(in the rows, 128 means zero)
The rows of M fall into several groups, and each row is roughly a mix of its group's hidden directions.
M:
[[123 163 153 154 123 111 128 115  96 181 179]
 [139 144  72 161 125 135  87 138 164  90 111]
 [162 141 174 152 105 111 143 189 105 139 123]
 [161 108 181  95 148 138 174 124  94 110 129]
 [148 118  92 187 141  79 149 131 130  94 132]
 [ 84 143 160 158 121 107  87 145 167 128  91]
 [ 61 148  95 144 133 149  93 132 129 165 111]
 [ 76 171 112 123 148 156 100 141 139 103  87]
 [167  80 118 100  77 138 113 134 164 109 120]
 [107 149  84 188 134 118 131 159 122  86 117]
 [143 139  85 156 145 111 153 107 144 168 184]
 [133 190 123 115 136 155 119  95  86 160 152]
 [132 125 123  72 163 112 141 170 125 158  84]
 [112 136 152  61 147 155  88 129 117 153 103]
 [181 101 106  83 109 106 100 121 146 108 159]
 [174 141 103 110 157  93  78 121 138 105  96]
 [ 74 142  89 142 183 106 145 154 120 117 130]
 [ 72 142 115 124 168 122 105  97 178 111 137]
 [ 71  94 154 113 114 164 122 113 141 125  81]
 [135 125  79 130 125  79  98 145 171 150 161]
 [100 145 101 207 138 118 125 103 119 122 150]
 [163 140 147 126  84 142 126  93  84 162 165]
 [154  58 140 126 116 132 144 164 150 105  95]
 [125 107 147 163  92  80 173 140 133  88 135]
 [123 187 165 149  88 124 161 142 151 142 105]
 [110  67 115 141 141  81 129 169 151 110 121]
 [131 124  96 151 188 133  81 115 123 124  84]
 [132 144 147  77 151 130 178 151  91 146  96]
 [119 113 118  97 140 154  91  84 189 136 114]
 [129 141 151 139 148 160 118 119 139  52  96]
 [ 87  95 152 138 155 180 140 112  96 111  98]
 [100 174 135  96 132 137  68 107 126 163 142]
 [135 148 156 165 122  97 125 144 135 196 158]
 [174 162 140 120 138 173 140  93  89 158 139]
 [ 95 179 144 110 151 153  98 102  91 159 139]
 [150 120 110 153  94  62 147 132 144 128 170]
 [183 120 135 183 134 113 125 109 116 122 178]
 [178  72  91 132 142 140 167 136 143 146 125]
 [106 125 106 120 129 122 138 103  81  97  61]
 [109 157 117 122 127  52 100 124 124 122 167]
 [139  84 129  98 118  90 180 151 110 105 158]
 [164 152 181 139 155 129 126  98 130  78 152]
 [ 98 155 107 117 177 115  67 113 113 151 123]
 [157 138  63 183 142 120 116 148 121 113 144]
 [127 115 121 166  85 105 153 175 135  93  92]
 [117 127  88 182 117 109 123 132 155  67 125]
 [161 146 145 100 151 144 119 130  96 195 151]
 [117  87 149 126 141 144 152 155  59 112 107]
 [119  98  82 142 146 108 134  91 120 149 188]
 [112 124 117  84 157  96 176 161  95 155 136]
 [156  90  85 101 140 134 131 107 100 124 185]
 [135 118 204  88 116 150 135 115 135 113  99]
 [143 155 192 135 115 131  99 153 137 171  99]
 [122 154 185 139 111 128 132 156  71 116 159]
 [126 151 140 146 192 163 134 117  76 117 144]
 [ 94 131 149  68 161 164 120  98 119 156 123]
 [166 100 150 149 100 121 133 101 164 149 182]
 [ 70 150 140 174 126 136  84 123 156 149 118]
 [141 130 125 105 137 110 174 163  78 175 145]
 [119 109 162  89 151 149 181 138  84 116 109]
 [105  92 117 148 152 101 153 166 166  79 129]
 [144 153 121 109 105  96  88 102 177 158 161]
 [124 107 131 107 136 134 204 171 114 151 116]
 [109 109 132 121 173 108  67 133 128 110  81]
 [109 186 101 125 142 110  82 113 134 169 149]
 [100 109  96 146 175 116  72 139 148 143 101]
 [115  92 113 125 128 132  60  98 131 112 172]
 [122 151 114 143 138 125 152 132  79 142 200]
 [128 138 101 119 165 157 136  75 147 124 184]
 [186 110  90 140  98 117 129 111 147 106 174]
 [148 144 100 151 133  49 117 138 144 102 130]
 [145 102  89  87 153 173 123 124 147 123  81]
 [ 88 182  93 101 157 133  93 122 138 154 137]
 [ 79  98 154 128 104  92 154 175 153 135 135]
 [100 134  89 167 105  89 101 110 168 125 159]
 [106 158 105 136  92  84 109 104 170 102 158]
 [172  98 135 135  83 115 152 159  94 117  90]
 [143  96 144  90 116 106 185 134 132  78 117]
 [158  91 157  89 116 124 142 166 154 109  83]
 [158 181 156  82 139 137 140 124 103 131  85]
 [113 135 145  72 145 119 146 115 105 186 158]
 [ 83 132 102 138 160 108 154 150 110  66 124]
 [182 136 166 133 141 162 130 139 141 181 151]
 [115  67 114 161 145  91 153 152 166 126 131]
 [132 103 156 110  85  95 181 164 125 116 104]
 [ 87 123 167 102 125 142  72 128 175 118 128]
 [121 139 151  67 118 149 102 154 157 170 106]
 [154 106 154 107 106 113 127  96 177  73 131]
 [156 133 147  96 148 136 107  90 121 184 170]
 [124 141 101 122 154 148 124  89 147 156 198]
 [126 124 171 104 109 150 118 175  84  95  98]
 [166 146 112 162 100 101 181 117 119 102 159]
 [124 152 153 143 104  92  98 121 188 127  88]
 [ 90 141  79 159 105  82 114 125 163 120 149]
 [102  98 156 106 136 157 173 149  85 135  90]
 [124 175 122 132 119 121 110  53 120 158 119]
 [102 136 110  98 167 174 100 112 108 177 123]
 [143  71 134 158  92  94 162 148 105 124 150]
 [122 129 137 126 119 115 112 118 202  74 109]
 [134 104  85 118 110 132 160 114  64  93 135]
 [114 147 164 102 106 104 113 169 176 148  92]
 [117 106 152  86 123 194  88 111 127 146 129]
 [161 113 137  86  90 110 185 156 135 126 151]
 [148 138 139 113  69 121 117 113 125  72  87]
 [127  84 132 159 130  98 164 185  98 139 132]
 [159  93 130 106 112 168 154 121  68 104 134]
 [102 143 110 135 138 177  96  88 108 161 167]
 [111  85 135 105 141 168 165 139 100 106  82]
 [ 95 139  94 114 181 153 118 104  97 162 155]
 [146  72 133 171  99 135 154 153  97 154 111]
 [166 151 114 134 169 136 170 134 101 128  73]
 [129  72 143 156 151 112 163 165 155  94 116]]

Here is one row of each group, with its name. Which group are the others in?
[145 119 131  77 142  87 171 174 121 133 102]
R
[121 146 114  83  96 105 102 134 161 187 132]
L
[101 100 129 124 171 130 119 140 167 117  63]
B

[ 68 147  83 125 129 145 108 149 147 115  86]
L
[146 159 131 143 150 142 142 100 133 153 204]
B
[104 155 102 105 117  80 166 166 139  91 119]
L
[134  74 113 142 102  97 160 163 119  83 115]
B
[107 157  75 150 164 109 142 141  94 147 166]
L
[105 129 152  96 154  79  99 116  84  92 130]
R
[ 87 165 112 121 160 153 119 108  91 176 148]
R
[142 118 141 186  88 104 138 149 146  80 111]
L
[143 114 140 149 106 104 165 169  71 103 105]
B
[103 162 208 111 117 121 130 122 122 156 130]
L
[122  69 135 119 147 191 146 120  96 120 123]
R
